(in the rows, 128 means zero)
One turn sends every row of this set to another row. A few are shown first. Where does it send the rows asked after them?
kiv: [132 127 113 122 117 103 129 134 103 121 113 144 151 119 164 126 102  89
 100 143  77 141 100 171 140 128 136 161 135 138  96 114 135 109 135 137
 161  99]
Sitak: [129 128 107 113 119 101 124 135 101 124 114 139 153 116 165 125 102  92
  98 150  82 137  96 175 136 123 131 165 133 135  94 123 137 111 130 139
 161  99]
muded: [ 95 127 110 115 167 150 117 122 111 115 105  91 150 128  93 152 133 115
 174 140 109 125 128 118  89 117 108 129 115 111 138 141 123 101 127 111
 104 116]
vofof: [132 128 112 117 122 109 135 134 101 125 106 125 161 115 169 124 100  90
 111 149  77 145 108 168 140 123 136 150 133 142  94 121 129 101 130 140
 161 103]
rimiv: [138 130 107 124 117 111 130 132 102 126 106 142 138 110 165 134  96  91
  95 146  83 137 102 169 139 119 141 166 142 135 105 120 137 101 123 138
 162  98]
rab: [134 127 118 125 119 109 134 131 103 122 110 138 157 118 165 126 102  89
 106 144  74 146 107 171 144 127 139 155 134 142  96 114 128 104 133 137
 157  99]
Pag: [106 120 130 139 158 158 129 112 109 110 108 109 139 148  90 150 135 106
 168 127  94 136 135 113  99 134 120 131 122 108 148 120 116 102 136 110
  97 109]
katuk: [ 80 131  89 119 143 142  92 138 127 102 117 133 138 145 102 185 149  95
 150 117 145 108  95 121  94 106 105 148 124 125 126 106 129 162 128  92
 134  86]
mikir: [ 81 133  87 112 154 149 101 143 124 104 107 103 155 134 108 185 143  96
 167 128 141 117 111 117  92  97 104 127 118 133 121 118 116 145 123  90
 137  94]
digin: [ 90 129 100 103 165 136 100 124 115 118 117 109 135 128  88 155 139 120
 157 140 127 110 107 128  81 113 101 150 117 103 136 146 139 118 127 111
 107 113]
kuvit: [113 147 141 159 145 162 141 143 104  98 142 126 128 126 132 177 124  86
 167 142 103 142 133 116 117 118 124 109 113 131 139 112 110 173 129 107
 107  89]
luti: [104 119 129 141 149 147 117 114 116 109 123 139 118 155  82 152 140 106
 149 117 100 124 118 121 102 142 118 154 127  98 153 112 129 117 139 111
  94  99]
lukik: [139 131 107 126 119 115 136 133  98 128 102 132 146 109 168 133  91  89
 106 150  79 143 108 165 138 117 139 154 138 140 105 120 132  95 122 137
 162 101]
lizag: [ 89 124 112 142 136 149 105 132 124 100 122 146 128 158 101 184 151  89
 147 105 128 118 107 116 106 122 116 148 130 124 137  85 123 157 139  91
 125  78]
degi: [129 130 103 110 123 104 127 136 102 125 110 129 159 111 168 127 101  96
 106 151  82 137 102 173 134 118 130 159 133 142  91 124 135 106 127 140
 163 104]
rel: [137 133 103 119 122 113 132 135  99 127 100 128 146 105 169 134  92  91
 104 151  84 138 106 169 134 115 140 158 138 139 102 128 135  96 121 138
 163 101]
Siv: [ 98 157 106 119 153 145 113 153 105 106 144 118 130 101 132 180 127 102
 159 158 133 120 110 130  99  95 109 124 104 130 124 142 127 187 120 110
 120  95]
darov: [ 99 153 113 132 142 140 113 149 109  99 154 148 110 116 125 182 130  97
 142 148 129 116 100 132 102 108 111 142 113 121 133 126 134 197 129 108
 115  86]
guz: [ 94 123 110 120 152 135  98 120 117 114 126 139 116 144  82 156 142 117
 141 130 118 110 102 131  89 129 107 167 125  95 143 126 142 128 135 110
 101 102]
Rinez: [109 148 137 155 138 150 128 145 108  98 153 152 108 130 126 180 130  88
 144 137 112 131 115 124 115 123 121 133 118 122 141 106 125 191 134 107
 106  82]
deseg: [ 92 129 109 132 150 160 120 135 121 102 102  98 164 139 111 181 142  90
 179 119 125 135 128 107 105 108 115 113 118 138 127 105 104 133 125  91
 133  93]
tada: [ 95 125 120 149 142 160 120 130 123  98 109 126 146 158 106 180 146  82
 164 104 116 134 123 109 111 123 121 126 125 130 135  84 108 142 136  91
 127  84]
Zini: [140 129 109 127 118 114 135 132 101 127 103 140 141 111 167 134  95  88
 100 147  78 141 106 166 140 120 141 158 139 139 106 117 133  98 125 137
 161  99]
muzap: [104 153 124 136 153 158 135 151 102 103 136 106 141 106 134 177 122  94
 174 155 115 137 130 119 107 103 118 105 106 135 129 131 108 170 121 108
 115  99]
bosap: [136 133 101 120 119 112 126 133 101 130 103 139 143 107 168 136  94  94
  98 151  84 135 102 169 136 116 137 165 139 138 103 124 140 100 120 137
 163 102]

vofof moves to Sitak
bosap moves to Zini
Now these:
kuvit moves to Siv
deseg moves to katuk
Pag moves to digin

One turn sends every row of this set to another row. A few are shown first. Where does it send the rows asked after them?
Tebib: [121 102 136 123 116 125 101 124 115 128 122 133 168 110 130 154 142 145
 139 127 151 165 135 118 148  96 122 129 147 180 120 129 144 145 144 133
 115 131]
Kivil: [114 130 119 130 128 106 146 103 122 117 100 158 137 129 125 111 114 115
 130 102 120  90 146 131  84 114 129 147 157 131 126 114 149 131 124 126
 171 122]
tima: [117 114 139 130 125 125 106 124 100 132 124 135 162 100 126 141 158 140
 132 115 154 166 134 132 143 113 116 123 143 176 111 124 147 139 158 127
 122 124]
zon: [120 109 137 140 116 113 127 140 127 145 151 135 177 112 136 175 144 139
 140 129 122 149 138 128 142 109 126 110 136 171 128 115 146 130 138 122
 112 129]
nefe: [149 119 130 127 126 121 139 121 146 126 112  87  80 161 107 109 149 122
 129 100 113 139 113 156 138 133 149 137 104 121 116 141 114 108 123 149
 100 133]
Vulud: [130 106 147 149 116 111 126 148 130 131 155 138 171 105 125 168 152 146
 135 130 118 137 147 130 133 119 123 116 134 172 131 107 132 143 146 132
 113 121]
pupom: [130 124 135 118 141 128 149  99 147 115 120 153 142 124 147 129 120 129
 127 134 137  78 131 117  93 122 136 144 171 117 130 100 147 127 111 125
 160 124]
dab: [123 131 137 129 135 112 159 129 138 121 112 136 119 142 121 117 121 127
 110 116 137  86 141 123  80 120 138 147 170 120 124 109 140 118 112 139
 176 145]
Rebot: [116 123 144 142 129 107 128 153 133 147 156 138 174 113 136 158 149 125
 139 139 121 149 150 139 145 117 124 107 145 159 121 118 153 143 148 130
 113 128]
Koz: [149 125 122 113 119 126 154 117 154 123 123  85  79 162 109 120 136 123
 130  96 118 134 121 133 146 131 151 125 112 120 126 160 119 112 110 152
 106 139]
dek: [138 139 148 119 131 144 128 124 144 122 106 105  96 155  99 117 128 132
 121 136  95 145  94 130 140 132 143 130 106  89 137 135 106 118 132 140
  95 126]
gaveg: [115 117 152 142 131 126 130 137 118 143 152 135 171  97 136 169 156 147
 129 137 131 152 137 139 139 127 125 115 139 161 121 107 145 129 149 124
 119 127]
keli: [146 148 139 104 130 146 136 125 163 110 113 108  81 146  97 126 129 138
 129 136  90 140 109 124 140 136 140 124 122 101 141 147 104 138 115 146
 108 131]
Dobiz: [139 110 136 124 118 128  98 127 112 120 117 142 160 106 127 142 150 149
 144 124 146 151 135 126 147 103 103 119 145 185 121 116 138 152 145 137
 110 129]
Kurat: [124 129 120 118 128 106 140 104 127 118 103 153 137 126 131 107 120 116
 130  96 123  94 142 128  84 109 131 144 167 135 127 116 154 132 121 124
 174 120]
sed: [126 121 128 124 142 131 150  88 140 109 111 155 139 123 142 131 119 125
 132 133 141  73 133 125  99 124 132 147 165 117 124 100 142 128 112 127
 157 129]
Led: [129 137 109 124 142 122 138 100 131 111  99 147 125 129 110 128 125 109
 126 102 132  84 117 124  98 117 127 128 174 108 119 108 134 127 113 110
 170 144]
nopor: [123 109 136 120 130 120  99 126 124 125 127 135 165 107 129 140 152 127
 141 133 158 161 140 128 159 105 122 123 159 165 110 131 147 160 152 138
 115 128]
miku: [154 134 119 118 121 118 144 127 161 122 124  99  68 163 103 110 149 119
 131  98 115 133 127 130 132 139 141 123 111 131 122 154 111 123 116 147
 105 129]
lupu: [136 145 137 107 122 143 144 122 149 119 114 101  92 155  98 125 115 132
 124 123  96 144 107 113 145 129 146 121 114  94 146 158 113 124 120 146
 107 131]
Firo: [125 117 153 156 132 120 117 136 133 144 149 132 172 117 134 164 157 140
 133 126 107 151 138 137 130 119 130 119 133 167 115 103 151 128 143 124
  94 131]
Rabes: [136 133 118 111 140 123 138 103 134 112 100 143 129 128 113 123 123 115
 123 105 136  84 109 120  99 114 129 126 178 103 127 105 133 126 117 116
 173 140]
vetud: [115 132 135 138 139 119 155 122 137 116 107 142 117 140 118 126 121 127
 111 125 138  86 144 121  82 122 139 153 170 119 119 111 137 124 110 135
 170 149]
Giz: [157 131 122 124 124 120 145 132 143 120 129  86  81 158 120 107 136 109
 128  94 118 126 128 154 157 130 150 125 119 111 126 159 117 128 117 147
 111 133]
lumib: [144 150 144 118 129 145 134 137 141 114 120 102  94 154 113 112 114 124
 118 134 106 134 114 123 157 130 144 126 122  84 146 156 108 140 126 145
 107 126]
rezu: [139 160 144 110 134 155 140 110 143 118 110 102  82 144 112 115 126 133
 122 117 102 140 103 125 150 137 149 122 113  95 135 150 112 130 129 131
 111 125]
buti: [127 109 146 136 130 132  86 113 119 123 116 132 163 112 124 142 156 142
 133 117 137 167 128 126 140 103 126 135 146 173 107 120 148 147 152 130
  97 129]
Sas: [140 142 138 125 127 129 157 118 148 125 127  87  70 155 118 110 143 126
 120  94 114 135 127 141 140 142 160 133 105 119 121 154 117 119 124 142
 114 128]

lupu moves to Tebib
miku moves to Vulud
Now these:
gaveg moves to rezu
dek moves to buti
vetud moves to sed
pupom moves to Rabes
lumib moves to nopor

